In the data rows, zero lies at 4.5, halfway between 4 and 5.
Here are some points, one per row:
tensor([6, 1, 6, 2, 3, 5, 3, 5, 4, 1, 4, 6, 3, 4, 5, 3, 7, 5, 2, 4, 6, 5, 5, 5, 4, 5, 2, 6, 7, 9, 2, 4, 6, 8, 5, 6, 4,
        3, 4, 4, 3, 5, 3])
tensor([5, 4, 7, 4, 3, 2, 4, 5, 9, 4, 6, 2, 5, 4, 7, 5, 5, 4, 6, 5, 5, 4, 1, 6, 5, 8, 5, 4, 3, 4, 5, 6, 5, 4, 5, 7, 5,
        7, 7, 6, 8, 8, 5])
tensor([6, 3, 4, 2, 4, 4, 3, 7, 2, 7, 3, 6, 4, 5, 2, 5, 4, 2, 5, 6, 3, 5, 4, 5, 7, 5, 2, 7, 3, 5, 3, 4, 1, 5, 2, 4, 4,
        5, 2, 5, 8, 3, 3])
tensor([4, 5, 3, 4, 7, 2, 5, 8, 6, 6, 3, 5, 4, 2, 5, 5, 4, 8, 2, 4, 3, 7, 5, 3, 5, 4, 6, 4, 6, 4, 3, 7, 7, 3, 6, 5, 4,
        6, 5, 3, 6, 6, 6])
tensor([3, 6, 5, 7, 5, 2, 3, 3, 6, 5, 4, 5, 6, 4, 5, 5, 8, 3, 4, 2, 5, 4, 6, 3, 5, 4, 6, 3, 4, 0, 3, 6, 5, 9, 3, 2, 6,
        6, 3, 6, 6, 3, 3])
tensor([4, 6, 5, 4, 6, 8, 5, 3, 4, 7, 4, 2, 4, 3, 3, 7, 3, 5, 3, 0, 7, 4, 5, 3, 7, 7, 5, 5, 2, 6, 5, 4, 7, 5, 4, 6, 9,
        5, 4, 4, 1, 5, 6])
tensor([6, 6, 9, 5, 4, 4, 6, 3, 2, 4, 6, 6, 6, 5, 3, 6, 2, 5, 6, 6, 4, 4, 4, 4, 4, 5, 7, 2, 4, 6, 3, 6, 5, 6, 7, 4, 4,
        2, 5, 3, 2, 4, 1])
tensor([5, 3, 5, 4, 6, 5, 3, 3, 6, 3, 4, 2, 4, 4, 4, 3, 3, 5, 3, 5, 5, 5, 3, 6, 0, 4, 7, 8, 3, 4, 4, 6, 4, 3, 4, 3, 5,
        4, 7, 5, 5, 4, 6])
tensor([5, 4, 5, 6, 6, 1, 3, 1, 3, 8, 4, 6, 4, 5, 6, 6, 6, 5, 5, 4, 3, 3, 1, 7, 6, 3, 5, 7, 5, 5, 5, 6, 4, 5, 5, 7, 3,
        4, 3, 4, 1, 5, 8])
tensor([3, 4, 3, 5, 1, 3, 5, 4, 3, 5, 5, 3, 6, 2, 3, 5, 3, 5, 4, 4, 2, 7, 1, 7, 3, 4, 4, 2, 4, 7, 5, 5, 8, 4, 5, 2, 5,
        2, 4, 6, 5, 3, 5])
tensor([4, 1, 6, 4, 5, 5, 4, 2, 5, 5, 9, 4, 4, 3, 4, 3, 5, 4, 4, 6, 3, 7, 7, 4, 5, 5, 4, 3, 5, 4, 4, 6, 3, 2, 2, 6, 1,
        6, 2, 7, 4, 5, 7])
tensor([6, 6, 6, 4, 3, 9, 5, 8, 4, 3, 5, 6, 5, 7, 5, 4, 4, 1, 3, 2, 3, 3, 5, 7, 5, 2, 6, 6, 7, 4, 6, 6, 2, 2, 8, 3, 5,
        6, 3, 4, 8, 3, 7])
tensor([1, 5, 2, 2, 7, 4, 5, 4, 3, 5, 7, 6, 8, 4, 8, 4, 1, 3, 5, 6, 7, 4, 4, 4, 3, 2, 2, 5, 4, 7, 5, 4, 4, 5, 3, 3, 6,
        8, 5, 3, 4, 5, 4])
tensor([7, 4, 5, 5, 5, 6, 1, 7, 5, 2, 4, 6, 5, 6, 4, 5, 3, 2, 8, 6, 4, 5, 5, 6, 5, 0, 1, 6, 6, 2, 6, 3, 6, 2, 3, 5, 5,
        2, 5, 6, 3, 8, 3])
tensor([1, 4, 4, 5, 5, 5, 4, 4, 7, 4, 4, 2, 3, 6, 6, 3, 4, 5, 5, 5, 3, 2, 5, 4, 6, 8, 2, 5, 4, 5, 5, 4, 6, 3, 4, 0, 5,
        2, 4, 2, 6, 5, 1])
tensor([7, 8, 3, 5, 5, 6, 5, 8, 6, 4, 6, 4, 5, 5, 3, 4, 3, 7, 6, 4, 3, 4, 4, 6, 6, 4, 6, 4, 8, 3, 3, 0, 4, 4, 2, 4, 2,
        2, 6, 2, 5, 4, 4])
tensor([6, 6, 4, 4, 4, 2, 6, 3, 4, 4, 7, 5, 3, 4, 6, 4, 7, 6, 3, 3, 5, 7, 8, 5, 6, 5, 5, 6, 0, 5, 7, 2, 2, 3, 6, 5, 6,
        3, 5, 5, 3, 2, 4])
tensor([3, 6, 4, 7, 3, 6, 7, 2, 7, 7, 3, 5, 1, 6, 5, 1, 5, 4, 5, 6, 4, 4, 4, 2, 5, 2, 6, 3, 5, 8, 7, 4, 4, 6, 4, 8, 7,
        5, 6, 4, 4, 1, 6])
tensor([2, 4, 4, 4, 4, 3, 8, 3, 2, 3, 1, 4, 4, 5, 3, 5, 5, 2, 2, 4, 6, 4, 6, 5, 4, 7, 5, 4, 7, 2, 4, 4, 2, 2, 3, 6, 3,
        5, 6, 3, 4, 5, 4])
tensor([6, 5, 2, 7, 4, 7, 4, 5, 3, 4, 5, 5, 4, 2, 5, 5, 5, 7, 5, 6, 7, 4, 3, 2, 5, 5, 4, 2, 5, 3, 4, 6, 0, 6, 6, 2, 5,
        2, 6, 5, 3, 6, 4])
tensor([4, 5, 5, 6, 4, 6, 4, 2, 4, 6, 6, 4, 6, 7, 3, 6, 8, 8, 5, 7, 6, 6, 7, 5, 1, 5, 2, 4, 4, 3, 3, 4, 6, 5, 5, 4, 3,
        7, 6, 3, 5, 4, 5])
tensor([5, 3, 2, 5, 4, 3, 4, 9, 4, 3, 2, 3, 5, 8, 4, 3, 5, 3, 7, 4, 4, 3, 5, 2, 5, 3, 7, 5, 3, 5, 7, 3, 7, 6, 7, 5, 0,
        8, 3, 7, 3, 5, 5])
These points spread out most along one direction. Take the direction at right angles to it along which they spread out most. Go by this last direction. How many in every 100 of the points above lie lower along it than each point below? Answers are rounded to whole numbers. More than half of the points above lie lower than the first one.
tensor([3, 4, 3, 5, 1, 3, 5, 4, 3, 5, 5, 3, 6, 2, 3, 5, 3, 5, 4, 4, 2, 7, 1, 7, 3, 4, 4, 2, 4, 7, 5, 5, 8, 4, 5, 2, 5,
        2, 4, 6, 5, 3, 5]) 77
tensor([6, 6, 4, 4, 4, 2, 6, 3, 4, 4, 7, 5, 3, 4, 6, 4, 7, 6, 3, 3, 5, 7, 8, 5, 6, 5, 5, 6, 0, 5, 7, 2, 2, 3, 6, 5, 6,
        3, 5, 5, 3, 2, 4]) 41
tensor([7, 8, 3, 5, 5, 6, 5, 8, 6, 4, 6, 4, 5, 5, 3, 4, 3, 7, 6, 4, 3, 4, 4, 6, 6, 4, 6, 4, 8, 3, 3, 0, 4, 4, 2, 4, 2,
        2, 6, 2, 5, 4, 4]) 86
tensor([5, 3, 2, 5, 4, 3, 4, 9, 4, 3, 2, 3, 5, 8, 4, 3, 5, 3, 7, 4, 4, 3, 5, 2, 5, 3, 7, 5, 3, 5, 7, 3, 7, 6, 7, 5, 0,
        8, 3, 7, 3, 5, 5]) 0
tensor([2, 4, 4, 4, 4, 3, 8, 3, 2, 3, 1, 4, 4, 5, 3, 5, 5, 2, 2, 4, 6, 4, 6, 5, 4, 7, 5, 4, 7, 2, 4, 4, 2, 2, 3, 6, 3,
        5, 6, 3, 4, 5, 4]) 50
tensor([4, 6, 5, 4, 6, 8, 5, 3, 4, 7, 4, 2, 4, 3, 3, 7, 3, 5, 3, 0, 7, 4, 5, 3, 7, 7, 5, 5, 2, 6, 5, 4, 7, 5, 4, 6, 9,
        5, 4, 4, 1, 5, 6]) 59
tensor([1, 4, 4, 5, 5, 5, 4, 4, 7, 4, 4, 2, 3, 6, 6, 3, 4, 5, 5, 5, 3, 2, 5, 4, 6, 8, 2, 5, 4, 5, 5, 4, 6, 3, 4, 0, 5,
        2, 4, 2, 6, 5, 1]) 82
tensor([5, 3, 5, 4, 6, 5, 3, 3, 6, 3, 4, 2, 4, 4, 4, 3, 3, 5, 3, 5, 5, 5, 3, 6, 0, 4, 7, 8, 3, 4, 4, 6, 4, 3, 4, 3, 5,
        4, 7, 5, 5, 4, 6]) 45
